One turn sends every row of this set to another row. A few are shown first. Where does it send the rows asked after them?
K_71: 14,-26,-6,7,-3,7,-9,13,-3,-5,-4,-11,16,-5,4
K_267: 13,7,-19,-2,7,6,-10,-9,-1,8,5,21,-3,-4,0
K_33: 11,-27,-2,2,-3,9,-5,4,4,-3,8,7,-20,3,9
K_736: 15,8,-13,-1,10,7,-4,3,5,12,-6,4,13,-13,-2
K_288: 11,-23,-5,2,-10,8,-10,6,3,-4,3,4,-18,0,16
K_722: 6,-12,-19,-17,-14,-7,-8,0,-5,-11,10,16,-11,-5,2
K_407: -11,1,4,-1,-11,4,-10,-19,1,-11,3,-2,-6,1,6
K_903: -2,-9,0,-2,3,-2,4,-25,-14,-9,2,-1,-3,5,-9
K_802: 12,-16,-2,-15,-15,0,10,1,-7,-16,6,5,-4,3,19
K_29: 18,-18,-4,0,-8,13,-4,-4,4,-2,-24,10,-2,-11,5
K_68: 9,-15,-4,-13,-9,-7,6,10,-9,3,-1,-10,21,0,13
K_768: 7,3,-2,-4,-12,6,-12,2,-6,-2,1,23,-11,5,24
K_279: 11,-28,-9,-4,12,-3,-16,5,-9,12,5,3,2,5,-3
K_364: 13,0,5,-5,-2,-4,-7,10,-11,-2,-6,-4,17,-1,-20
K_997: 13,12,4,-6,3,0,-8,0,4,-10,-3,24,-2,-10,4
K_211: 1,-10,-22,-1,-5,10,-2,2,-5,8,-25,4,0,-14,10
K_762: 9,0,-2,14,-17,-3,-1,11,-1,-18,-6,16,0,1,9
K_168: 11,10,8,-9,3,4,6,10,-7,-10,-17,17,6,5,11
K_331: 12,-26,-9,-12,7,0,-22,0,-8,10,5,0,-4,6,-4
K_554: -4,-16,-5,2,-16,7,-8,12,2,-21,-5,-7,2,1,14
K_257: 4,-1,2,-16,-4,-12,-17,-1,-2,12,-3,19,-12,7,1
K_234: 19,10,-9,3,3,15,4,-2,6,-7,-1,10,-5,-13,1
K_406: -9,4,-11,0,4,-6,-11,-11,-19,-2,4,-8,-2,14,-3
K_5: 6,12,2,-3,-4,5,5,9,-16,10,-3,10,14,12,-8
K_969: -2,6,6,-5,-1,5,14,0,2,-7,-16,1,12,10,-1
K_362: -3,-18,-9,-10,1,-2,-19,8,-11,-6,-3,-12,15,7,-9
K_242: -6,5,-2,-11,2,-2,0,-4,-5,9,-13,14,13,20,-5
K_113: 6,-20,-11,-20,-8,-6,-3,-7,-14,6,13,11,7,11,6
K_559: -12,-14,-12,-14,0,4,-19,3,-10,-4,7,5,-12,14,-1
K_480: 14,17,-6,7,5,-5,0,16,-6,0,-3,9,6,-4,1
K_538: 19,-15,-17,2,5,4,-6,5,-15,10,-25,4,3,2,-4
K_209: -10,-15,-10,-8,3,2,-18,13,-9,-7,-6,-9,18,3,-1
K_783: 5,-11,-27,1,-3,14,-4,-7,-18,3,-13,9,-1,-8,-12
K_567: -4,6,-2,-7,-5,5,10,-8,-1,-12,-6,21,-3,19,-1
K_734: 15,-15,-11,-1,-11,15,-3,-5,-9,13,-8,10,-17,3,-9
K_990: 6,-9,-13,-13,-2,16,-1,-8,-4,-1,-16,2,-16,-15,-5
K_60: 12,1,4,-23,5,2,-18,0,-14,16,0,3,6,3,-6
K_156: 10,-7,-15,-10,-14,-5,3,14,1,-14,-2,-8,0,-16,8
K_178: 5,6,11,-15,-8,9,-4,-6,-2,2,-4,26,6,6,-5
K_585: 9,15,0,-2,-3,3,-9,-1,-4,10,9,16,5,-5,-15
K_38: 3,-13,-23,-16,-8,-12,-12,9,-8,9,4,0,13,-8,-4
K_937: -7,-8,-10,11,2,-10,3,-15,-12,0,-6,0,12,6,9
K_129: -5,2,-4,1,5,-6,-12,-7,-6,-17,-13,-7,12,1,12
K_110: -11,-12,-3,-4,-14,13,-8,12,2,-19,-2,-5,-4,0,11
K_3: -9,-16,-8,-17,-6,1,-19,0,-6,-5,5,3,-19,14,4
K_633: -5,-5,5,-2,1,-7,8,-18,-1,-4,-10,-9,-4,-1,14
K_989: 17,3,0,6,-7,13,-1,12,-15,-15,-3,0,18,-4,2
K_73: 12,-26,0,7,2,6,-4,12,5,-5,-4,-7,10,-8,8

K_736 goes to K_242
K_257 goes to K_768
Now these:
K_997 goes to K_168
K_113 goes to K_722
K_559 goes to K_33
K_554 goes to K_71
K_990 goes to K_633
K_538 goes to K_406

One turn sends every row of this set to another row. A few are shown first. Where does it send the rows asked after them?
K_828: -9,11,-4,-24,-7,-6,-27,-4,8,-12,6,-1,0,-5,5,-5,14,2,8,0,-2,3,5,13,6,-1,1,-2,11,3
K_939: 0,10,4,3,4,5,-1,-10,-12,9,7,-15,-12,-5,-1,14,-17,-18,20,9,-6,-9,-13,-13,3,3,9,-5,13,13
K_63: 5,-10,-10,-6,-3,-11,3,1,8,-17,-4,-15,-6,-14,-10,8,3,12,-7,-4,3,5,-8,-7,9,13,5,2,12,-4
K_965: -4,-10,-6,11,12,1,-16,2,14,11,-7,6,-4,6,1,-14,12,10,7,4,-14,-3,-4,-1,14,-6,8,-19,13,4
K_786: 9,3,-12,11,-2,-10,1,-13,-4,4,-3,-8,14,-4,5,-12,-21,4,6,0,-22,-8,0,-19,0,-12,-6,12,6,1
K_670: 9,11,21,0,-5,-2,-2,5,-24,15,-5,0,-1,8,1,-11,-8,-1,0,-2,5,-16,-20,-4,-9,1,13,-8,-3,-3
K_570: -23,-1,-4,-25,21,-1,-11,-1,-7,10,7,-16,3,1,-11,-2,-6,1,10,0,-3,2,6,-12,4,-4,-2,5,0,5
K_960: -8,-3,5,3,-8,-6,11,-4,-7,2,2,-9,3,7,-3,-5,1,15,7,-5,-11,13,-13,-6,18,28,1,1,-7,-15
K_535: 17,11,8,-15,-3,0,-15,11,-19,10,9,5,-2,-14,4,-10,-7,17,6,-11,3,-7,-16,1,1,2,20,-2,-8,11
K_472: 9,1,-11,10,-11,5,-20,-3,-9,-16,-3,5,6,14,-7,-4,8,7,18,-16,-7,7,-8,9,8,1,-3,-2,6,-1
K_661: -14,-4,17,0,5,3,-2,1,-12,-18,6,-16,2,-9,2,-6,24,5,6,-3,-3,-4,-2,1,-7,10,17,12,9,5
K_326: -8,3,5,-9,-5,1,-3,0,-12,26,7,-6,2,-2,-15,-12,-30,9,4,-5,-5,-6,-3,-3,4,7,-17,-1,3,2
K_525: 2,9,12,-6,-4,2,2,-2,-21,34,3,4,-1,-6,-7,-7,-10,2,2,-2,-6,-2,-11,6,-10,0,23,-2,7,5
K_216: -9,2,14,-5,-3,1,0,-25,-7,-4,-2,-13,17,6,-3,-5,1,3,7,-23,-10,5,-8,4,2,-11,-7,6,2,-10
K_625: -1,1,7,13,11,19,4,-8,4,-3,1,-6,11,-22,-18,-11,7,-8,6,6,-8,-7,-9,-5,3,-6,-7,11,15,-3
K_389: -5,-10,4,0,-2,9,1,-4,12,-1,19,-5,12,-2,6,7,4,-7,10,-13,-7,-11,-19,7,-3,4,21,11,14,-11
K_94: -7,-4,0,10,-3,-4,14,-17,1,10,-13,-13,3,-15,9,-7,5,2,13,13,-19,-10,-6,-9,-2,1,-5,7,6,20
K_411: -7,-1,-11,-4,-1,9,7,-3,26,3,5,12,0,-4,-5,-1,-9,4,1,1,-6,5,3,1,20,-5,23,4,-1,4
K_221: -10,8,-2,-2,0,-2,8,4,13,3,-9,-2,0,-15,2,-8,-12,10,16,16,-15,-1,-5,11,5,16,-10,-5,-15,20
K_646: 11,-6,-6,1,1,-4,-7,-5,-10,-23,-2,-14,-1,-2,6,-8,-28,0,6,-1,-3,-2,10,-9,13,5,-2,-6,11,3
K_433: 7,-7,7,-10,8,-11,0,-2,4,-12,-10,-15,2,14,-8,-8,8,4,0,-1,2,-8,8,11,-11,6,23,-4,-5,2
K_282: 0,13,-5,-8,-13,0,3,-22,0,-3,18,4,8,-10,-4,5,12,6,15,10,-15,2,-1,16,4,13,10,-3,-12,-6
K_836: 24,19,0,-5,4,-13,0,-12,-5,9,-2,-11,-11,-20,0,-20,-16,3,13,-1,-12,-4,3,6,8,5,13,-2,-9,10
K_531: 6,14,10,-8,6,-10,-12,-17,14,2,13,-19,11,-5,14,-25,3,-7,2,-6,-12,-2,-6,0,13,7,6,8,-9,4
K_436: 19,-3,-13,11,11,7,-11,-9,-6,-2,12,-9,2,-11,-18,2,3,-11,25,3,-17,-3,-9,-5,2,17,5,-7,-2,0
K_409: -9,-2,-7,-7,1,12,-6,6,6,-7,10,-8,-2,-15,13,4,-25,7,9,7,-8,2,-7,11,20,10,-3,-1,12,10
K_378: 16,-6,24,-7,-9,6,-16,3,-17,15,7,5,5,-7,2,-9,-5,6,3,-9,5,-12,-18,-5,0,2,9,-7,15,5
K_959: 3,6,-2,4,2,1,-7,6,7,5,13,3,23,1,-13,4,2,22,0,1,-24,6,-9,4,-9,0,17,10,5,-8
K_808: 9,2,10,-2,-6,-9,-17,0,9,17,9,4,-4,-12,13,-3,-5,15,1,0,-21,-3,-13,-11,15,-5,1,-3,17,19
K_725: -13,0,-3,1,11,-3,-1,-22,-6,1,1,0,3,2,-12,10,11,0,10,2,-15,-9,-1,7,-11,-15,1,-19,-6,3
K_498: 3,0,10,4,-10,6,2,5,-15,-1,-13,-8,-17,1,8,-13,-1,19,13,4,1,-12,-12,-13,19,9,-3,-6,-3,4
K_751: -4,0,3,1,8,-2,-9,12,4,-6,8,15,15,1,-20,-17,-4,5,13,-13,-8,-10,6,9,-11,5,6,0,-15,1
K_464: 6,4,-7,1,9,-1,-5,0,-5,-10,7,-8,18,9,-17,-5,-2,14,-6,3,3,-1,-1,-12,8,-3,-8,21,-7,18
K_982: -10,5,3,15,7,-13,10,-7,11,-8,4,-1,-5,-6,-5,-12,0,-18,-10,-2,-9,-9,-7,12,2,11,0,2,-13,13
K_310: 8,11,20,-12,-4,-6,-6,5,-16,11,2,2,-11,-16,0,6,-3,0,8,-2,-4,2,-15,-5,-8,10,27,-10,1,13

K_725 goes to K_282
K_960 goes to K_570
K_498 goes to K_326
Now these:
K_751 goes to K_389
K_670 goes to K_525
K_411 goes to K_63
K_646 goes to K_786

One turn sends every row of this set to another row. A few are shown first. Where does it send the rows asked after them?
K_11: 7,-10,8,15,9,-8,7,6,11,8,19,-10,-10,-14,8,6,23,-1,15,7
K_136: 19,5,-1,22,4,-2,16,18,7,-5,21,-2,-2,12,-17,5,-8,6,-4,8
K_226: 3,-12,5,5,12,-4,6,3,15,1,18,-12,-12,-17,5,9,19,1,14,6
K_295: -3,-4,11,-3,22,2,17,-3,10,0,21,-17,-2,12,8,-2,-10,1,15,-18
K_141: 8,16,-7,3,19,12,23,7,-2,-2,7,9,2,-8,-8,-11,15,-5,6,-2
K_222: 21,23,19,-2,11,4,-13,4,4,7,17,-11,0,14,0,0,17,0,3,1
K_639: -2,-1,13,7,21,-2,24,-1,10,3,23,-12,2,9,10,-5,-11,4,15,-18
K_844: 16,-6,-21,0,-2,-12,2,1,2,1,16,4,-5,6,11,9,5,-6,11,-22
K_748: 19,15,19,1,2,1,-13,10,4,13,19,-11,1,10,-1,-8,18,-4,5,-11
K_313: -1,-4,0,9,16,-1,7,-9,-6,4,14,-18,10,12,15,-21,2,3,4,8
K_247: 0,-10,-5,5,19,-1,4,-10,-2,1,17,-26,8,10,7,-15,-1,2,5,7
K_868: 20,1,4,18,0,-12,17,14,9,-2,21,-8,0,12,-13,3,-14,4,-5,8
K_707: -4,-2,-4,-8,15,1,-5,0,-7,-5,31,-12,-9,-6,8,-1,8,12,5,13
K_447: 25,18,17,0,1,-2,-10,1,0,9,10,-5,0,8,-6,-8,17,-9,5,-5
K_64: 9,16,-11,5,14,11,19,2,-1,-6,3,16,0,-6,-10,-5,8,0,1,-11
K_494: 23,5,2,16,11,0,17,13,11,-3,23,-7,-4,18,-9,6,-8,-2,-1,17
K_539: 3,-9,19,-1,3,5,16,4,14,-2,22,2,-12,7,25,-2,6,-12,6,1
K_189: 9,11,6,-4,-7,-8,0,-5,15,-11,9,-6,6,4,19,0,-2,25,-1,-8
K_854: 14,13,7,3,-16,-2,0,-3,12,-14,5,0,6,4,10,-7,1,23,-5,-2
K_276: -6,4,-3,-4,17,-2,-1,3,-12,2,34,-4,-6,-8,12,-3,11,12,4,7
K_644: 9,9,3,1,-12,-4,5,-3,13,-9,11,0,8,-7,16,-15,1,25,-1,-7
K_220: 24,19,18,9,4,4,-11,6,2,8,12,-7,2,15,-10,-4,15,-3,2,-6
K_942: 6,-11,19,-6,8,10,12,-2,21,-5,17,-6,-13,5,17,-1,5,-14,8,2
K_152: 11,13,4,-3,-14,-8,10,-4,8,-16,6,1,5,1,12,-9,-6,21,-3,3
K_586: 15,4,6,16,3,-3,19,23,8,-4,26,-10,1,14,-8,-1,-8,8,-4,13
K_720: 15,0,-11,-5,-7,-15,5,11,-8,0,17,5,-8,13,2,7,0,-11,10,-19
K_90: 15,-9,-18,3,-9,-10,9,9,-4,0,22,4,-5,10,8,-2,0,-9,15,-16
K_741: 15,-3,-17,0,-12,-8,-1,6,-7,-4,16,7,-5,15,6,4,1,-4,7,-20
K_833: 8,19,-4,-1,17,3,21,3,1,-2,0,10,4,-12,-12,-5,9,1,-2,-6
K_174: 13,11,-17,6,22,8,23,-4,4,-4,4,8,3,-7,-5,-4,7,-3,3,0

K_220 goes to K_741
K_247 goes to K_707
Now these:
K_189 goes to K_174
K_720 goes to K_868
K_141 goes to K_748
K_539 goes to K_639

One turn sends every row of this set to another row. A few are shown first. Where does it send the rows asked after them?
K_398: -3,-8,2,3,4,-3,7,-15,-17,4,4,6,4,-18,-4,17,3,0,18,-16,-11,19,4,-6,-3,-1,3,5,4,-9,-5
K_157: -10,-10,3,5,14,3,-14,-9,-1,-7,1,-4,-6,9,-5,13,2,-3,22,-11,-10,5,2,-15,-8,-20,6,2,9,4,10
K_437: 2,9,5,-7,-2,2,7,-3,-9,1,12,-20,-2,-16,10,-17,20,1,6,-3,2,-4,-7,-2,1,6,-4,-1,-16,-8,-12
K_133: 4,-24,-5,-7,-14,6,14,6,9,-5,-8,-7,-9,4,14,1,4,-9,10,1,-8,-20,-6,3,-7,11,6,-4,-5,-5,-16
K_502: 3,9,-12,-20,-13,3,10,14,-4,7,-9,-10,0,-6,4,-2,13,-5,-11,7,5,-4,-3,13,1,9,-11,-9,-7,15,-13
K_15: 2,20,-14,4,-9,1,-2,13,3,-21,-10,-14,14,0,-3,3,2,-5,10,4,14,0,-2,-2,19,4,4,-8,5,8,2
K_114: 8,14,-6,-9,-9,-2,11,8,0,-16,-7,9,-2,-18,7,4,2,5,4,12,8,-3,-4,-4,1,8,-10,-9,-6,-5,-27
K_376: 10,11,-6,-8,-17,-7,4,1,7,-5,7,-29,-19,6,6,-1,2,-7,2,-1,-2,-1,1,9,-5,-2,2,-20,12,12,-8
K_123: -2,-5,-5,12,-1,-6,10,-2,11,-12,11,-21,9,2,17,-7,-4,-7,1,-8,16,-12,0,0,4,1,7,4,3,-9,9
K_963: -1,-12,5,-3,13,10,4,-17,-20,2,-3,13,0,6,-9,1,2,4,-3,-7,1,18,11,2,2,5,11,-6,14,2,4
K_471: 5,11,8,6,20,17,0,2,-2,1,6,-3,11,-8,4,7,-5,5,-5,1,15,3,9,-12,-11,8,15,11,-7,2,-8
K_235: -6,-7,5,1,6,-2,7,-12,-19,-1,4,5,2,-10,-4,25,5,-1,15,-22,-13,17,1,-4,-8,0,-1,3,4,3,-2
K_652: -6,10,2,-9,12,-4,-6,-3,1,20,6,3,-18,-8,8,-8,-2,10,-9,6,-3,11,5,-9,-12,-15,-7,6,1,-2,-10
K_54: -10,-6,-18,-7,-18,-9,9,11,5,-6,-21,8,4,-5,-1,-6,5,4,4,10,-9,-7,-9,2,13,0,-10,-3,-5,-9,1
K_512: 4,-8,10,-6,16,-6,-6,-4,7,7,2,17,-17,7,3,9,0,3,3,6,-19,9,-7,-11,-13,-10,9,9,8,-3,-1
K_265: -9,-4,-15,-8,3,3,-13,6,2,18,-13,-15,-15,15,-7,5,4,3,15,-7,-17,2,10,-9,-7,-13,-3,-5,0,13,4
K_30: -9,3,-7,-2,-9,5,15,11,4,17,10,-11,-14,13,-11,-4,5,17,-2,0,8,-14,5,4,12,3,1,-2,0,-6,-6
K_97: 8,19,-19,-5,-10,-18,9,9,3,-6,-13,-19,0,-9,6,-6,-7,1,20,8,0,7,-5,-7,-10,-3,-7,-4,-12,6,-4
K_551: 21,1,9,-5,17,3,-3,-5,0,4,5,-1,0,5,-13,10,1,3,-1,4,-3,21,7,-5,-19,2,18,-1,2,11,0
K_511: 6,5,-13,-2,-2,-3,-7,11,11,-11,-3,-19,-3,-12,25,3,1,-6,5,10,13,-17,-12,-3,-15,-5,-7,-3,0,7,-7
K_910: 20,0,10,-7,8,0,-2,-2,6,1,6,0,0,3,-20,7,2,6,-1,4,-13,25,4,-3,-13,0,14,-6,1,10,-1
K_91: -17,-1,-14,-3,-6,1,5,8,-7,4,-10,-7,-1,-14,19,-1,1,1,9,3,9,-27,-5,-2,-3,-1,-11,6,-9,-8,-2
K_588: 4,1,-18,-7,-1,7,3,22,16,-4,-10,-5,-5,12,13,2,1,1,-11,13,13,-17,-1,6,1,5,0,-8,5,8,-4
K_962: 9,-8,7,-2,9,-3,-7,-1,8,-1,0,19,-15,12,3,11,-1,1,9,6,-23,8,-6,-11,-1,-6,13,8,13,-1,-5
K_945: 0,-17,2,0,5,16,-9,-14,-12,-17,-10,6,13,-7,11,4,4,-9,-10,-2,-1,-4,0,1,5,13,7,-4,12,6,-1
K_332: -1,3,-22,-3,-4,2,3,13,5,-3,-13,-4,-5,-3,4,-9,-12,7,8,19,17,-7,15,-8,10,-8,5,-5,7,-13,-3
K_252: -19,15,-14,-5,-10,2,8,7,-7,5,-5,-23,8,-6,5,-5,-2,0,-1,-4,20,-5,2,9,4,-3,-10,-5,-5,8,7
K_590: -2,-2,2,-3,13,4,6,-16,-17,5,-3,11,1,10,-14,-8,-3,8,4,-8,-2,21,12,-1,5,7,11,-4,10,1,6
K_62: -4,-6,2,12,13,3,-9,-13,4,-18,2,0,-3,6,-3,12,-2,-1,25,-12,-8,7,4,-17,-10,-17,5,-2,7,-2,4
K_609: -4,-10,-9,2,-7,-9,3,-3,2,-5,-8,-4,3,3,7,28,-4,-2,2,-19,-17,7,-11,6,-8,8,-7,-7,7,20,2

K_54 goes to K_114
K_471 goes to K_265
K_910 goes to K_62
Now these:
K_30 goes to K_133
K_252 goes to K_588
K_235 goes to K_551

